Each row has a name. Each piece below is followed by the name of the row it came from, unless a question asks for something else. Each question is about the rows just above it. Some pieces are copies with a little noise. Places in a row count from 0.

[ 17  39  22 -14  61  38  41  67  -5   9  52 -39  -1 -34  60 -45  -7] -> vip
[  0  29  38 -15  79  11  24  82  57  -4  42  49  39  -4  39  -3   5] -> tovin
[ 39 -25  22   3  42  55  25  52 -12  12  58 -55 -10 -21  58 -53  31] -> kisak
[ 39  17  -8  23 -29  44  -6 -36  -2  21   3  43   7  44  -2  44  25] -> fos
Changed tovin: [  0  29  38 -15  79  11  25  82  57  -4  42  49  39  -4  39  -3   5]. Place and old value: : 6, [24]
One entry of kisak was changed: [ 39 -25  22   3  41  55  25  52 -12  12  58 -55 -10 -21  58 -53  31]. Where, and from what? : 4, [42]
The row with [39 17] is : fos
Where does [ 17  39  22 -14  61  38  41  67  -5   9  52 -39   0 -34  60 -45  -7] differ from vip, and what was there? : 12, [-1]
One entry of fos was changed: [ 39  17  -8  23 -29  44  -6 -36  -2  21   3  43   7  44  -2  44  24]. Where, and from what? : 16, [25]
Changed fos: [ 39  17  -8  23 -29  44  -5 -36  -2  21   3  43   7  44  -2  44  25]. Place and old value: : 6, [-6]

[ 65 -22 -47  29  48  14 -58   7 -30  16  31  12] = fos
[ -8 -16 -22  -3 -45   1 -12  51   7  76 -22  67] = deka
[ -8 -16 -22  -3 -45   1  13  49  19  65 -33  57] = dil
Where does [ -8 -17 -22  -3 -45   1 -12  51   7  76 -22  67] differ from deka, and what was there? : 1, [-16]
which: [ -8 -16 -22  -3 -45   1 -12  51   7  76 -22  67] : deka

[  1 -36  40  -2 -11   0  -7   1   2  35   0   0   0 -43  41   2   0 -25] : Vage
[-28  76  22   0  26  17  -7  -3  16 -16   2   2   4 -42  17 -33   0 -34] : kisak
[ 39 -50  32  12   2   3  -9   8  17 -27   0   5  -3 -67  15  25   1 -31] : sized
[-76  -3 -21  -1   1  -1 -29  -1  10   7  -1  -3  -1  27  48 -29  -1   7] : tovin
[  0  27  -7  17 -19 -17   1   4  -9   2  -1   2  -2   9 -26  26   1  15] : Todol
[-76  -3 -21 -11   1  13   2  -1  10   7  -1  -3  -1  27  48 -29  -1   7] : fos
[-76  -3 -21 -11   1  13   2  -1  10   7  -1  -3  -1  27  48 -29  -1   7] is in which row? : fos
Does one of the named rows hold [ 0  1 -1] side by side, in this order? : no
At which places does tovin hold [-1]? : 3 5 7 10 12 16
Places of [1] in row Vage: : 0 7
Where does [-76  -3 -21 -10   1  13   2  -1  10   7  -1  -3  -1  27  48 -29  -1   7] differ from fos, and what was there? : 3, [-11]

[ 68   3 -72 -12] -> sep
[-52 -24  56  -1] -> tovin
[-49 -46  12 -19] -> kisak
[ 29 -23 -78 -25] -> dil
[-53 -13  65   6] -> Vage
[-8 22 78 26] -> vip
[71 52 24 29] -> Setak
[-20 -50 -54 -34] -> deka
[-53 -65 -35 -38] -> sized
Changed Setak: [71 52 25 29]. Place and old value: : 2, [24]
Does one of the named rows hold [-66 -35 -38] side by side, in this order? : no

[ 35  -8  19  -6 -35 -29   4  24  -3  12  -8  26 -41 -30 -33  29 -32  -6
  14 -27  13  31 -38  33  28  14  35 -26] -> Setak
[-29 -23   2   7  33   9  -9 -30  -5  19  -5   1  34 -11  41 -26  23   3
  10  25   7 -33  40 -33 -28 -20 -28  -4] -> dil
[-24 -58  53  -1  26 -48   5 -35   3  47 -17  48  28 -71  29   8   4   0
  47  25  31 -42  -2 -27 -22 -39 -22 -49] -> fos
[-35 -11   1  -3  35   3  -7 -38   2  -3  -4   1  36  -3  35 -31  37   1
   0  39   3 -31  29 -32 -38 -22 -36 -15] -> tovin
[ 26 -42  47   0 -25 -54   1   9   6  24 -17  53 -29 -58 -18  36 -37   2
  39 -18  20  14 -37  19  36  -6  23 -48] -> deka
which: [  3  10  25   7 -33  40 -33 -28] : dil
Where does [-24 -58  53  -1  26 -48   5 -34   3  47 -17  48  28 -71  29   8   4   0
  47  25  31 -42  -2 -27 -22 -39 -22 -49] differ from fos, and what was there? : 7, [-35]

